Q599: [139 114  99 114 139 139 112]
Q700: [109 105 187  99 114 140 119]
Q64: [ 97 129 192 121 126 105  82]
[105 187  99 114]	Q700
howmany Q599: [139]	3

Q322: [128 129 135 125 130 129 128 123 127 121 129 117 128 130 127 129 157 138
 129 121 129 127 129 128 130 129]
Q895: [182 130 147  57 123 129 131 131 127 121 129 117 128 138 129 121 128 157
 127 136 122 131 128 125 115 126]
Q140: [127 128 147 128 131 127 126 137 124  76 127 128 128 144 129  94 129 182
 130 147  57 123 129 129 127 129]
howmany Q895: [131]	3
[128 138 129 121 128 157 127 136 122 131]	Q895
[182 130 147  57 123 129 129 127]	Q140
howmany Q322: [129]	8
howmany Q322: [130]	3
howmany Q322: [127]	3

Q641: [112 128 112 100 105 114 109 126 126 105 116 106 125 103 120 107  99 101]
Q309: [109  99 127 128 101 116 105 106 103 125 101 127 112 126 112 120 107 105]
Q100: [ 73  56 177 178  64  73 119  81  73 167  58 119 109 172 178 139  89  80]
Q453: [100 122 100 134 159  99  79 120  85  84 153 171 113 109  98 161 168 174]
Q363: [100 122 100 134 125  99  79 120  85  84 153 171 126 109  98 161 127  74]
Q574: [103 114  99 101 128 112 107 105 116 106 105 109 125 126 100 112 127 120]
howmany Q100: [109]	1
perm: [105 126 120 105  99 106 125 127 103 107 112 101 101 116 112 109 128 127]	Q309
[ 85  84 153 171 126 109  98 161 127  74]	Q363
howmany Q100: [73]	3
howmany Q309: [127]	2
[ 99 127 128 101 116 105 106 103 125 101]	Q309
perm: [ 99 100 101 103 105 105 106 107 109 112 112 114 116 120 125 126 127 128]	Q574

Q587: [116 140 113 127  89 113 133 113 125 113]
Q421: [143  77 167 122 180 123 127 109 106 111]
Q350: [151  89 122 102 146 118  84  91 138  98]
Q951: [ 97 124 104  90 107  92 111 136 148 148]
Q755: [ 90 155 149 131 148 110 139 152 135 141]
Q422: [148  92 124 107 110 148  90  97 136 104]
Q405: [ 89 122 185 147 180 101 144 142 113 129]
perm: [104 136  97  90 148 110 107 124  92 148]	Q422
[107  92]	Q951
howmany Q587: [113]	4
[ 90 107]	Q951
[ 89 122 102 146 118  84]	Q350

Q562: [169 102 111 164 104 157  91 138 164  81 169  89 101]
Q593: [ 92 151 172 100  92 111  90 120 166 137  88 165 129]
Q949: [ 84 173 161 164 159 148  83 141  75  95 160 160 104]
Q81: [162 149 164 162 146  86  89 134 167 176 137  84  80]
Q99: [ 90 170  78  93 116  97 143 120 138 157 182 158  89]
Q549: [119 158 170 157 138  78 116  97 182  93  89 143  90]
Q506: [ 89 169  90 138 182 157  93  97 143 120 116 158  78]
[120 166 137  88 165]	Q593
[134 167 176 137  84]	Q81
howmany Q506: [90]	1
perm: [ 89 158 182 157 138 120 143  97 116  93  78 170  90]	Q99
howmany Q99: [93]	1
perm: [157 182 158  89  90 170  78  93 116  97 143 120 138]	Q99

Q2: [148 111 134 104 138 113 155 123 133 101 128 115 126 124 168 116 103 148
 112 140 139 157 158 112 127 130 124 101]
Q39: [134 115 129 117 136 115 118 134 106 139 123 109 107 144 143 124 117 126
 116 151 127 141 145 111 152 113 121 128]
Q876: [151 136 130 135 140 134  94 161 107 142 106 127 135 153 135 144 135 158
 135 114 131 140 101 117 110 151 143 130]
Q874: [116 116 111 152 130 128 108 121 107 138 132 128 121 144 140 110 129 154
 126 118 118 131 155 153 141 126 123 136]
Q304: [158 119 111 112 122 124 129 123 126 133 106 115 117 129 157 136 121 133
 122 153 116 113 169 111 165 115 108 129]
Q236: [142 121 153  99 124 114 148 138 137 113 106 122 153 135 174 119 100 118
 131 154 141 148 154 138 124 122 119 119]
Q191: [120 134 122 127 138 126 134 116 112 104 112 127 100 122 142 110 132 118
 108 154 115 162 160 101 160 108 112 116]
Q978: [138 111 121 103 117 130 126 130 109 113 111 109 107 140 145 141 118 130
 110 138 134 139 146  99 148 127 125 118]
Q912: [132 119 134 122 124 118 117 122 111 135 110 112 100 148 149 135 104 125
 136 114 126 134 153 100 161 119 133 127]
Q675: [120 116 132 104 117 125  95 143 118 137 114 119 104 167 185 143  99 119
 121 129 129 112 163 131 147 106 132 102]
Q373: [153 163 116 110 137 153 142 139 133 120 114 104 136 126 150 152 118 152
 163 137 134 146 120 110 161 123  93 137]
Q768: [161 138 116 138 138 138 104 136 123 153 118 126 134 163 114 133 150 153
 120 146 142 152  93 110 110 163 137 137]
perm: [114  93 137 161 136 138 137 138 138 138 110 116 110 150 134 152 163 146
 126 163 123 153 142 118 120 153 133 104]	Q768
howmany Q978: [118]	2
[119 134 122]	Q912
[116 151]	Q39
howmany Q768: [138]	4

Q733: [121 119 125 117 113 173 146 109 118 139 143 153 130 121 169 127 145 110
 153 100 106 116 130 112 123 132 163 125 133 104 112  96 145 148  84]
Q846: [153 153 145 130 145 117 112 114 146  96 112 125 163 127 110 123 116 132
 121 130 118 119 100 173 148 133 125 139 143 106 109 104  84 169 121]
Q807: [136 129 131 104  65 125  92 134 124 124 138 147 158 180 135 118 148 173
 106  84  96 107 130 125 114 143 140 108 108 126 145 124 125  99 132]
Q714: [118 148 173 106  84  96 109 130 125 113 143 153 163 169 121 139 133 146
 100 112 110 113 121 123 127 145 145 119 116 117 153 125 132 104 130]
howmany Q807: [108]	2
[123 116 132 121 130 118 119 100 173 148 133]	Q846
perm: [104 139 173 121 121 130 132 110 133 145 163 119 125 123 117  84 113 100
 153 169 127 153  96 143 146 106 109 125 145 130 113 116 148 118 112]	Q714
perm: [ 84  96 100 104 106 109 110 112 113 113 116 117 118 119 121 121 123 125
 125 127 130 130 132 133 139 143 145 145 146 148 153 153 163 169 173]	Q714
perm: [ 96 146 125 153 173 106  84 117 123 121 133 143 112 163 139 145 130 130
 104 148 132 127 153 100 145 112 119 116 118 109 169 110 113 125 121]	Q733

Q232: [126 130 125 186 144 125 144 127]
Q180: [127 133 181 154 120 126 127 144]
Q712: [135 131 139 128 183 135 135 129]
Q884: [130 149 139 149 126 126 127 125]
Q234: [151 129 128 127 128 122 140 183]
Q403: [186 144 130 125 144 126 125 143]
perm: [143 125 126 144 125 130 144 186]	Q403
howmany Q884: [126]	2
perm: [135 139 131 135 135 129 183 128]	Q712
[144 125]	Q232
howmany Q403: [143]	1
howmany Q712: [135]	3

Q946: [ 72 149  81 145 110]
Q118: [ 84 171  73 172 171]
Q667: [172 172  84 172 123]
Q219: [123 172 123 171  84]
Q46: [ 72 172 171 123  84]
[ 84 172]	Q667
perm: [ 84 123 171 172  72]	Q46
perm: [123 171  84 123 172]	Q219
[172 123 171  84]	Q219
[ 81 145]	Q946
perm: [172 123 171 123  84]	Q219
howmany Q667: [172]	3

